In the rows, zero is written as 128.
One hidden turn or mirror swaps the rows below in pairs. Which row is each named row swapped with?
k_947: [102 117  76 109 116 152 140 141 121 108 156 119 136 116  87 110 158  97]
k_874: [121  98 140 108 100 137 117 146 156  96  76 135 125 120  87 130 141 107]
k_335: [124 130 113 141 123 102 123 150 105 164 117 124 119 137 168 116 147 126]
k_361: [128 155 121 112 111 180 160 143 127 121 101 161 139 158 126 127 147 119]
k_955: [108 103 132 134 119 186 132 133 116  94 152 144 129 140 142 116 139  83]
k_313: [124 142 119  98 125 171 140 135 116 120 100 159 131 134 146  85 143 164]
k_487: [133 114 108 116 135 138 116 132 129 119 159 128 120 152  96 109 139 188]
k_999: [113  92 111  69 134 132 125 111 109 117 145 154 125  95 113 126 137  91]
k_647: [117 103 120 145 125  90 127 144 114 122 100 184 135 129  84 117 141 170]
k_359: [115 127 102 143 144 101 122 157 117 125 129 116 127 125  84 118 141 179]
k_393: [108 136 108 144 101 121 119 149  66 153 133 129 140 146 139 100 139 137]
k_569: [120 106 114 139 119 188 121 120 124 117 145 121 145  97 124  96 161 105]
k_299: [142 115 144 109 105 110 109 100 126 146 101 163 114 109 154 137 137 108]
k_962: [ 92  96 119  90  83 116 115 161 132 113 113 136 143 113  84 132 137 108]
k_994: [ 90 110 105 142 142 134 105 153  90  80 146 149 134 160 114 125 137 110]
k_700: [136 112 118 110 109 125 133  96 166  82 130 160 138 104  86 120 140 129]
k_178: [113 117 128 121 103 120 111 122 100 178 108 131 130 129 163 135 140 121]
k_635: [146 102 121 107 132 161 119 140 120 118 160 122 133 120 129 126 131  74]
k_485: [117 146 127 145 150 138 165 130 106 119 156 147 142 155 112  90 129 117]
k_240: [139 110 142  97 101 124 122 137 140 150 122 165 121  96 157 107 144 101]
k_876: [134 100 150 137  88 146 151 137 144 118 116 192 138 140 105 138 147 103]
k_761: [124 102  88 158 118 102 112 133 117 128 115 120 124 110 114 124 142  74]
k_987: [126 132 124 135 135 142 135 139 137 113 101 131 129 140 107 104 143 199]
k_53: [122 106 122 145 127  73 134 127 113 122 109 160 122 133 101 115 134 174]
k_850: [129 152 130 135 128 124 118 122 127 118 148 166 116 154  70  97 155 112]
k_606: [128 107 142 109 106 117 120 126 108 107 113 158 129 175 117 111 150 181]
k_470: [130 114 106 137 134 140 119 115 147  90 148 201 144 134 113 133 167 126]
k_657: [124 103  88 150 136 165 144 150  98  92 115 121 120 116  80 110 135 119]
k_4: [105 113 115 117 148  93 127 134  88 142 142 109 120 156  89 126 141 132]
k_12: [111 131  93 128 123 126 109 121  75 149 149 170 128 138 106 132 170 158]
k_264: [114 103 142 164 106 160 101 122  96 123 146 169 131 129 145 124 142 155]
k_577: [131  86  97 119 133 119 114 143 109 121 127 158 124 139  99 106 146 192]
k_622: [118 133 130 114 128 103 176 114 133 152 105 119 123 152 115 110 155 113]
k_35: [140  92 113 150 115 113 143 103 130 127 106 147 124 108 152 107 125 171]
k_415: [132  85 105  97 103 140 127 152 156  95 111 148 148  95 125 145 159 135]
k_120: [113 109 129  77  85 120 126 120 144  99 128 146 153 115  90 146 147 118]
k_457: [115 110 122 147 121 181 129 132 106 120 128 200 132 117 142 112 144 149]
k_444: [107 103 117 115 131  73 123 112 116 117 100 180 138 118 137 106 139 133]
k_803: [130 114 139 142 118 182 124 130 113 129 150 163 126 114 158 120 140 163]
k_739: [122 130 112 128 128 212 130 133 115 111 129 133 134 120 108 107 145 114]
k_897: [121  93 121 121 124 202 128 130 116 133 147 163 128 135 144 112 141 113]
k_750: [131 100 136 122 113 147  86 132 120 120  78 139 125 126 130 171 146 112]
k_758: [125 129 135 118 129 114 110 134  89 164  80 109 117 130 123 121 132 120]
k_384: [140 156 128 119 124 103 155 129 110 132 105 104 123 141  88 128 136 115]
k_654: [109 116 126  99 105 131 127 136 139  83 129 128 122 126  63 105 139  97]
k_177: [132 104 113 119 105 136 146 121 162  80 137 172 135 109  84 124 147 112]
k_853: [129 102 151 110  77 128 108 136 115 150 103 158 107 112 151 123 143 102]
k_969: [131  91 104 135 135 134 113 122 104 119  73 118 109 128 147 139 117 132]
k_817: [121 117 161 132 127 108 115 139  92 175 111 127 128 143 122 101 154 117]
k_996: [ 96 111 103 143 148 100 118 133 118 108 119 135 135  70 103 110 123 124]
k_321: [127 151  86  98 140  94 120 144 131 116 140 124 130 133 141 112 146 103]
k_115: [102  78  91 171 133 165 144 124 119 107 117 129 125 131  99 127 158 117]

k_803 is swapped with k_853
k_700 is swapped with k_647
k_897 is swapped with k_178
k_4 is swapped with k_947
k_487 is swapped with k_962
k_12 is swapped with k_999

